In the rows, 128 means zero.
The rows below come in pairs that one turn or mirror swaps. Which row does each named row swap with?
The rows were stretched afterwards, more along some directions than others.
zum: [142 128 101 104 128 120 151 137 141  89 118 143 136 167 109 139 141 110
 141 138 160 112 121 164 124 175 113]
dosu: [126  99 109 113 135  73 157 109 122 155 125 121 107 154 115 143 185 128
 132 109 155 127 119 144 119 137 132]
nobet: [119 105 113 120 151  81 133  85 123 156 169 126 129 129 142 158 185 137
 112  95 150 109 107 124 117 118 145]
Pap: [124 125  99 118  90 183 106 152 135 117 117 109 109 171  95 140 122 136
 123 123 138 134 130 128 127 192 125]
foluk: [134 118 149 143 111 104 136 156 114  68 117 122 116 134 128 130 124 120
 135 136 124 125 142 144 124 142 134]
ses: [137 108 103 111 131  73 151 116 128 165 123 114 105 153 119 136 172 133
 139 100 146 130 124 134 121 129 129]
nagod: [100 149 133 157 134 137 102 135 130 137 177 116 145 119 151 144 134 133
 126 151 106  83 124 105 146 125 140]
depos: [125  96 111 108 152  69 150  95 125 146 137 128 123 140 121 148 184 130
 122 102 160 124 110 139 116 130 137]
vati: [107 149 107 152 129 107 118 176 152 165 125 110 110 137 113 118 144 118
 143 138  95 103 146 113 147 148 122]
fifu: [128 138 128 140 113 135 135 147 110 102 143 104 118 121 125 147 125 122
 114 125 116 122 142 123 129 144 146]
Ruri: [124 100 115 113 145  66 150  95 115 151 150 124 120 136 127 155 192 134
 127 104 159 113 105 140 113 123 143]
Bokur: [128 120 109 112 122 115 139 152 142  84 105 146 117 169 114 124 138 118
 138 151 138 119 140 163 142 184 113]
Mis: [136 109 111 121 127  73 139 116 124 168 120 109 102 154 120 140 175 136
 143 106 143 126 118 135 124 129 128]
rep: [103 143 123 169 116 156  96 153 133 131 161 119 139 133 146 144 125 128
 129 160 105  88 132 113 151 147 138]
Naz: [114 149 133 154  88 178  85 176 143 126 134 113 136 150 122 126  86 131
 143 156 101 115 141 111 142 148 124]
Mipod: [140 117 147 141 114 113 132 147 117  73 116 120 123 131 127 136 118 114
 127 129 122 136 144 141 127 144 140]
Zirol: [100 127 117 122 135 130 128 129 112 123 159 109 143 111 122 122 147 143
  94 144 129 116 126 128 139 134 136]
kib: [129 153 117 128 124 145 149 137 131 133 156 102 129 152 106 167 160 102
 147 108 146 105 123 124 127 156 147]
Mapi: [ 80 159 119 171 151 141 118 167 139 108 140 107 143 109 121 122 129 126
 104 170  93  84 133 110 150 167 132]
vofo: [115 116 129 137 159  82 130  93 115 145 170 119 139 113 154 157 176 132
 114 113 134  99 109 122 130 109 153]
rop: [ 93 145 100 130 142 122 107 132 125 147 166 126 119 118 157 136 159 152
 108 148 115  88 120 100 144 139 131]
sigud: [ 97 136 128 148 150 111 116 110 118 141 178 115 142 112 154 153 161 139
 111 128 122  85 111 110 136 119 151]
zafik: [135 135  97 100 125 128 152 140 136 107 130 134 134 167 108 154 149 101
 146 114 155 107 123 149 124 173 131]
Zuve: [129 105 104 108 144  71 153 106 125 160 127 125 111 143 119 143 181 125
 127 100 151 125 119 136 118 130 131]
Guruk: [134 117 109 115 117 105 129 155 147  92 100 145 122 168 116 117 125 125
 148 144 131 124 142 155 140 170 109]
Kubeg: [134 113 112 113 121  91 143 152 138  92 104 153 110 165 120 125 141 120
 144 143 138 122 134 163 134 169 116]
Sedug: [113 117 131 123 151  80 138  94 111 144 172 117 141 117 142 157 178 139
 119 100 143 101 102 125 113 105 150]
bog: [123 136 113 137 116  80 125 154 141 181 116  98 106 139 120 127 149 130
 153 116 104 122 138 108 145 129 135]
kif: [131 119 117 126 125  95 135 157 139  92  95 142 119 162 117 132 133 110
 143 158 130 119 136 162 143 180 119]
zote: [117 149 140 143 112 156 144 144 121 128 161  92 132 155 103 165 149 105
 149 119 151 108 122 120 125 157 153]
vinuz: [137 119 110 105 117  98 133 149 144  87 100 144 121 162 118 127 132 128
 146 137 138 124 134 158 130 171 117]
Tutoz: [129 134 147 148 105 136 129 155 112  82 128 106 116 129 123 138 114 121
 124 131 118 129 144 127 125 143 142]
Pafi: [129 121 108 113 115 103 130 156 145  95 101 146 121 164 119 125 130 118
 147 147 132 121 132 154 137 175 118]
finav: [ 97 164 105 173 131 150 108 182 155 133 125 103 134 126 116 124 122 115
 131 152  84  94 144 109 156 174 131]
gupak: [113 135 140 123 117 144 127 147 128  94 156 113 151 125 134 127 129 114
 138 145 137 124 139 120 137 144 136]
tisom: [123 137 136 153  84 174 101 176 131 121 125 109 121 154 118 130  93 127
 138 151 109 124 145 117 135 150 123]
baso: [132 113 115 113 139  70 150 113 124 165 125 116 112 149 117 149 173 124
 136 113 144 121 113 141 122 132 137]
motam: [132 113 109 114 126  78 146 119 124 167 123 112 107 156 113 143 174 126
 139 107 145 131 117 136 121 134 130]
lov: [116 132 139 162 108 154 110 143 130 134 130  74 112 144 109 116 151 119
 145 132 130 131 136 110 133 155 128]
Lof: [ 91 143 102 144 150 121 117 132 123 141 161 121 125 111 157 142 151 142
  98 153 111  90 121 101 151 141 134]
lirid: [130 109 129 127 116  97 135 152 129  77 101 138 124 145 120 129 129 120
 141 141 133 131 139 152 126 163 126]
ruli: [126 114 111 111 128  81 151 117 131 164 121 112 106 156 115 139 165 128
 135 100 144 125 113 132 118 128 134]
Vupov: [121 121 113 127 115 107 132 164 147  91  95 142 115 171 116 124 127 113
 143 149 130 121 139 155 144 180 114]
setod: [136 109 123 119 115  92 143 145 138  91  95 140 120 158 119 121 130 124
 147 135 139 130 131 159 123 161 115]
fif: [111 135 103 128 146 107 140 124 109 130 161 118 115 113 150 153 166 134
  95 134 127  98 123 114 140 135 142]
Tarin: [130  98 116 131 119  96 133 150 137  87  92 140 117 157 121 128 134 114
 142 139 136 132 141 152 138 173 128]
zira: [ 85 145  98 145 135 138  93 147 146 151 146 112 122 135 136 124 149 145
 123 162 115  91 121  97 153 172 122]
bik: [106 126 121 118 133 130 123 127 113 118 154 107 140 113 119 119 141 148
  93 139 122 122 128 128 136 129 129]
Zak: [111 134 105  85 127 144 128 117 136  90 151 113 147 134 105 145 161 128
 117  98 155 126 123 132 123 185 149]
nobaz: [130 112 105 116 115 103 130 157 149  95  99 152 116 162 119 123 129 114
 146 139 133 122 143 155 138 176 122]
mavu: [135 103 120 104 131  59 155 103 121 152 130 121 108 147 121 140 178 139
 136  98 150 125 113 142 117 119 132]
nasu: [128 108 113 114 117 101 145 152 142  84  97 146 118 163 113 123 134 118
 143 145 141 129 140 161 128 177 118]
vupa: [124 132 105 109  86 176 108 153 135 117 124 104 112 173  85 137 122 136
 133 124 144 134 130 127 127 191 126]
Git: [112 121 124 127 128 139 131 124 111 118 152  95 141 118 116 126 148 128
 103 130 135 129 131 124 133 134 132]
lebuz: [125 137 114 132  77 182  97 169 127 119 123 110 110 163 106 129 104 139
 132 135 121 132 141 124 128 168 123]
Pepo: [117 115 153 142 134 115 171 124  85  90 129 100 116 129 123 131 145 131
 100 162 154 128 121 137 122 136 125]
sepu: [ 88 141 100 142 134 142  90 145 149 154 149 119 116 135 141 130 150 148
 120 153 111  94 123  96 151 165 124]
Ral: [120 141 125 143  81 184  96 170 134 122 131 110 120 160 112 132  91 133
 136 144 114 125 138 117 138 157 128]
ler: [ 98 134 100 126 155 112 129 125 121 131 171 134 128 110 156 149 163 142
  90 147 122  83 119 114 142 139 137]
disi: [127 118 110 120 124  96 145 126 133 174 118 104 106 153 111 131 163 129
 139 106 135 133 125 130 121 138 130]
Gov: [130 107 111 113 132  76 147 113 124 167 118 119 114 151 118 136 167 133
 137 101 140 130 113 137 115 125 128]
karom: [ 83 151 122 170 154 140 131 157 136 101 142 105 134 110 121 124 139 130
  98 167 105  86 133 118 147 171 134]
nuv: [114 145 149 150 111 161 142 141 121 122 151  87 134 154 105 159 142 114
 146 123 145 113 125 119 127 157 150]
teb: [126 140 127 128 123 125 144 135 109 111 155 108 121 111 132 154 140 128
 106 123 121 120 135 114 122 129 147]
fili: [119 137 158 135 113 141 141 147 108  93 142 107 147 127 136 125 124 113
 140 160 142 133 137 122 132 131 128]
tar: [140 107 134 137 101 111 122 152 128  72 102 130 109 145 131 125 112 122
 133 130 116 136 150 136 133 153 134]
gize: [123 132 149 134 111 139 137 145 115 100 145 108 140 135 141 131 130 113
 147 150 144 130 135 125 133 139 132]
Lofe: [ 80 136 142 142 124 138 107 151 133 120 153 122 153 133 129 120 114 152
 120 174 118 100 122 122 148 149 133]

Lofe pairs with Pepo
Zak pairs with lov
Bokur pairs with disi
vati pairs with zafik

